Each named turn below is shown by a few rows before and after it. Which turns, in which order, take the first row of each later pair to the second? The first pair is answered.
fut:
33.3	28.1	16.0	-32.9	-8.0	14.9	-2.7	8.4	4.4	17.8	16.8	-19.3	14.2 => 40.7	14.6	13.3	-29.1	15.8	17.5	-0.3	4.7	11.8	23.0	5.0	-22.1	13.0
-16.9	0.9	0.3	6.5	-11.2	-9.6	-4.4	3.6	10.1	-4.4	10.0	4.0	-8.8 => -12.0	-2.5	-3.6	-1.3	-9.6	-12.3	2.4	4.7	14.0	0.2	12.5	2.8	-9.1
26.3	16.2	7.3	6.9	12.3	8.5	-16.6	-0.9	-32.6	0.1	-2.9	-1.3	32.9 => 21.0	23.6	6.7	-2.9	-5.0	6.6	-13.2	4.7	-34.4	-0.3	8.0	1.3	32.6
10.5	7.1	26.6	5.2	4.1	9.4	-31.7	-8.8	-9.5	13.5	-21.6	-15.3	20.5 => 2.0	17.2	26.3	-0.6	-18.0	9.3	-28.3	-5.7	-17.9	9.5	-8.2	-13.1	20.1
tup:
14.9	-5.3	-36.5	-4.2	18.4	-5.9	24.8	10.6	-2.0	-2.9	15.5	8.0	-6.2 => 16.2	-13.4	-37.6	1.5	25.4	-4.9	16.2	5.5	4.7	0.6	3.7	-2.3	-10.3
-19.6	-8.6	29.7	5.3	15.1	18.3	-32.4	-11.6	24.8	38.8	-32.3	-13.3	-5.7 => -26.5	-0.2	47.5	5.9	9.1	23.2	-32.4	-12.5	17.9	28.5	-22.8	9.3	10.4
15.2	2.8	-22.4	-9.0	3.8	-5.9	-7.2	-0.2	-12.0	6.1	-0.1	-11.3	-8.6 => 16.0	-2.8	-16.7	-3.7	10.0	-2.8	-14.2	-4.0	-8.2	7.2	-8.2	-13.3	-9.9
-32.9	18.5	13.7	-10.0	-9.8	-16.4	28.2	18.4	17.1	-10.6	18.9	7.3	-12.5 => -27.8	14.2	2.1	-11.2	-7.0	-19.2	31.9	19.7	21.3	-5.6	15.6	-4.5	-19.2
komom:
10.9	-25.9	-18.4	32.9	68.6	4.7	12.3	-13.7	20.1	-9.2	-16.7	24.6	-5.4 => 2.0	-20.1	-12.2	49.8	58.2	7.5	0.7	-18.7	11.0	-18.0	-16.7	27.9	-3.7
5.0	6.1	19.0	-13.3	7.2	8.0	-2.9	-3.8	-8.0	6.8	12.8	4.7	19.5 => 9.5	6.1	16.7	-16.1	10.4	7.6	-1.5	-3.7	-6.0	7.7	9.6	2.9	17.7
13.3	1.8	-4.1	4.4	9.3	4.3	-0.1	-0.8	-9.0	3.2	-5.6	3.9	0.6 => 9.6	5.3	-1.7	8.6	6.2	4.7	-2.9	-1.9	-11.7	-0.4	-6.4	4.0	4.1
10.4	-0.6	-15.8	4.4	-1.2	2.3	-1.7	3.8	2.9	6.6	-3.8	-10.5	-17.5 => 6.0	2.4	-17.7	9.9	-2.4	3.1	-7.5	1.8	0.5	1.4	-4.2	-8.6	-15.6
lala:
-2.5	4.1	-17.9	-8.9	-4.3	-11.7	9.6	5.7	-1.7	6.4	7.0	3.4	10.3 => 4.3	5.9	-15.6	-5.6	1.8	-7.3	4.6	4.0	-5.5	8.3	2.7	-0.7	12.6
0.8	11.5	25.6	-8.8	-9.8	3.2	2.7	-4.4	11.8	-8.8	15.4	20.7	-8.8 => 6.7	23.3	1.1	12.0	-11.6	4.3	-5.0	-7.7	-6.0	-14.2	20.7	13.7	-17.9
-1.6	-9.3	-8.7	5.1	5.2	-5.1	-7.6	2.6	3.4	4.4	-8.5	-7.8	-2.8 => -4.0	-12.5	-3.1	-2.3	5.4	-6.0	-2.4	4.1	10.0	6.0	-9.2	-0.9	-1.1
Now pairs of rows:
Each pair is 2 to 3 turns apart.
-4.3	8.6	36.0	-25.4	-24.2	1.8	-5.4	-8.1	16.2	-8.2	-0.9	9.9	5.7 => 1.3	26.6	-10.5	0.5	-34.4	-5.5	-2.1	-7.7	-8.9	-16.4	17.7	-1.3	-12.7 -> tup then lala
-0.5	-8.8	19.2	13.0	22.0	7.3	-13.6	-16.9	5.5	-12.7	-10.5	-2.5	7.2 => -10.6	10.0	18.0	-14.9	-7.8	3.7	4.5	-4.9	0.2	-17.3	20.3	12.5	16.8 -> tup then fut then fut
-10.6	23.8	15.0	14.8	-10.8	-18.8	18.3	-1.7	-9.1	-24.2	-2.4	4.5	15.8 => 13.2	26.9	-6.9	3.5	-4.5	-23.1	27.3	5.8	-16.2	-9.3	4.5	-8.5	13.9 -> fut then lala then fut
-14.5	-23.2	27.5	17.2	-4.1	-2.5	-11.8	-0.9	13.5	-23.8	-18.5	10.5	-8.8 => -22.7	-8.5	22.8	5.1	-29.0	-4.8	-3.0	8.6	4.2	-27.9	0.9	18.0	-7.0 -> fut then tup
4.8	-5.1	-31.4	15.1	15.9	1.8	21.5	0.6	-7.8	-0.4	2.5	-7.7	-3.5 => 1.6	-12.5	-17.3	25.4	28.4	5.9	7.3	-7.4	-5.0	-1.6	-13.9	-7.1	1.4 -> tup then tup
30.1	-14.8	0.2	31.6	22.2	11.0	-28.8	-35.2	-3.7	-6.6	-10.8	-10.0	-7.9 => 17.1	4.1	20.7	26.0	7.7	19.0	-22.4	-34.4	-19.1	-23.5	9.1	26.7	16.7 -> tup then tup
0.5	-14.0	-8.3	-13.0	35.9	9.8	31.3	2.3	5.9	-26.6	7.4	21.9	13.1 => 6.4	-16.1	-18.6	-17.4	34.3	5.8	34.5	4.2	9.4	-24.0	5.3	12.9	2.8 -> tup then tup
-0.8	-12.8	-22.6	-37.7	-36.4	-16.0	18.3	36.4	-4.7	5.8	28.2	-27.4	-12.9 => -3.7	-48.4	-11.0	-21.0	-2.2	-15.2	11.3	23.9	23.6	16.0	-10.3	-40.3	-27.7 -> tup then fut then lala
12.6	-8.4	21.1	-31.7	-14.5	10.7	-0.2	6.3	21.5	10.7	1.4	-16.2	2.7 => 10.3	7.0	-28.9	18.3	-13.2	7.6	-6.8	1.6	-4.4	-8.2	10.6	-22.8	-22.2 -> fut then lala then lala
8.3	21.1	3.7	16.6	2.3	4.6	-10.7	-2.2	-30.6	-17.2	19.7	18.9	17.8 => 22.8	13.4	-33.8	7.9	-0.6	-4.5	2.8	9.3	-21.9	-3.6	23.1	-13.1	-7.4 -> tup then tup then tup
-12.6	-1.4	27.2	-10.2	-16.9	4.8	-11.7	-15.9	5.1	-4.2	-11.9	9.5	11.6 => -10.5	15.0	-3.7	4.7	-29.3	1.5	-7.6	-12.5	-16.0	-15.8	8.3	7.6	4.5 -> tup then lala
-6.4	-14.1	-9.3	34.8	5.7	-7.2	-28.1	-3.3	-1.4	7.4	-24.9	-32.2	-15.1 => -20.4	3.9	1.3	36.9	-21.3	-4.8	-36.0	-2.7	-15.9	-3.0	-12.4	-20.2	-6.8 -> fut then tup
-8.5	-26.1	19.5	-17.3	35.9	-5.6	23.5	2.2	41.0	5.3	-20.2	25.5	10.9 => -12.6	-15.6	20.4	-24.7	24.2	-5.3	32.9	7.8	34.5	0.5	-3.1	39.2	19.0 -> tup then tup
41.4	14.3	-11.8	-10.5	2.4	0.7	29.2	7.8	-24.5	18.1	23.6	-15.8	38.5 => 45.8	0.1	-12.6	19.5	21.7	1.0	1.4	-7.5	-20.0	21.9	-7.8	-39.5	24.2 -> tup then tup then fut
38.8	11.6	-42.6	20.1	25.7	7.7	-1.1	11.0	-4.8	15.4	8.8	-12.9	-3.9 => 26.7	22.6	-24.3	44.9	14.6	14.3	-27.3	0.6	-15.6	5.4	-1.1	-12.5	0.0 -> tup then fut
40.1	13.1	-37.1	-8.2	12.6	-4.3	28.3	10.2	-23.2	5.1	18.8	-3.6	2.0 => 39.9	1.8	-35.5	20.5	32.5	-2.3	5.6	-2.4	-23.1	4.2	-7.6	-19.2	-6.2 -> tup then fut
10.2	0.0	-2.9	10.2	16.8	2.4	-32.2	5.2	-15.9	7.0	-9.5	3.8	-5.6 => 0.3	12.5	4.7	-2.4	-4.5	1.6	-23.9	11.5	-25.1	1.0	11.0	19.5	4.1 -> tup then tup then fut
-20.2	7.4	-2.6	-2.0	-20.3	0.7	12.9	1.6	8.8	0.9	9.7	8.8	-10.2 => -5.7	-3.4	-22.6	12.7	8.1	-2.0	14.6	-0.3	8.3	7.1	-0.1	2.9	-19.3 -> fut then fut then lala
-6.0	-2.2	-16.3	7.6	-3.6	2.3	-12.6	-13.5	5.2	-1.3	1.7	-15.8	-20.8 => -7.1	6.9	3.1	-1.4	-17.6	6.3	-26.6	-12.3	0.0	2.2	1.1	-16.2	-8.1 -> lala then fut then fut
1.4	8.9	-42.5	-13.5	-24.1	2.2	6.9	22.3	-9.7	-1.2	7.6	-5.3	-8.9 => 1.8	-16.4	-17.0	13.7	5.9	7.0	-22.8	1.0	5.9	5.2	-37.0	-21.2	-13.1 -> tup then tup then tup
32.1	18.6	3.7	-14.4	23.8	2.6	-2.9	-6.2	-10.2	19.4	-17.3	-12.3	28.6 => -2.6	-6.6	26.0	-4.5	32.8	2.5	5.2	-13.9	24.6	4.8	-31.4	14.7	16.8 -> lala then fut then fut
-16.2	-5.2	33.6	41.7	-4.2	2.8	-24.8	-21.1	1.3	2.9	-32.9	-13.4	-1.2 => -31.0	17.7	40.9	5.9	-47.9	4.3	-2.1	-4.6	-9.3	-5.6	7.0	12.4	13.6 -> tup then fut
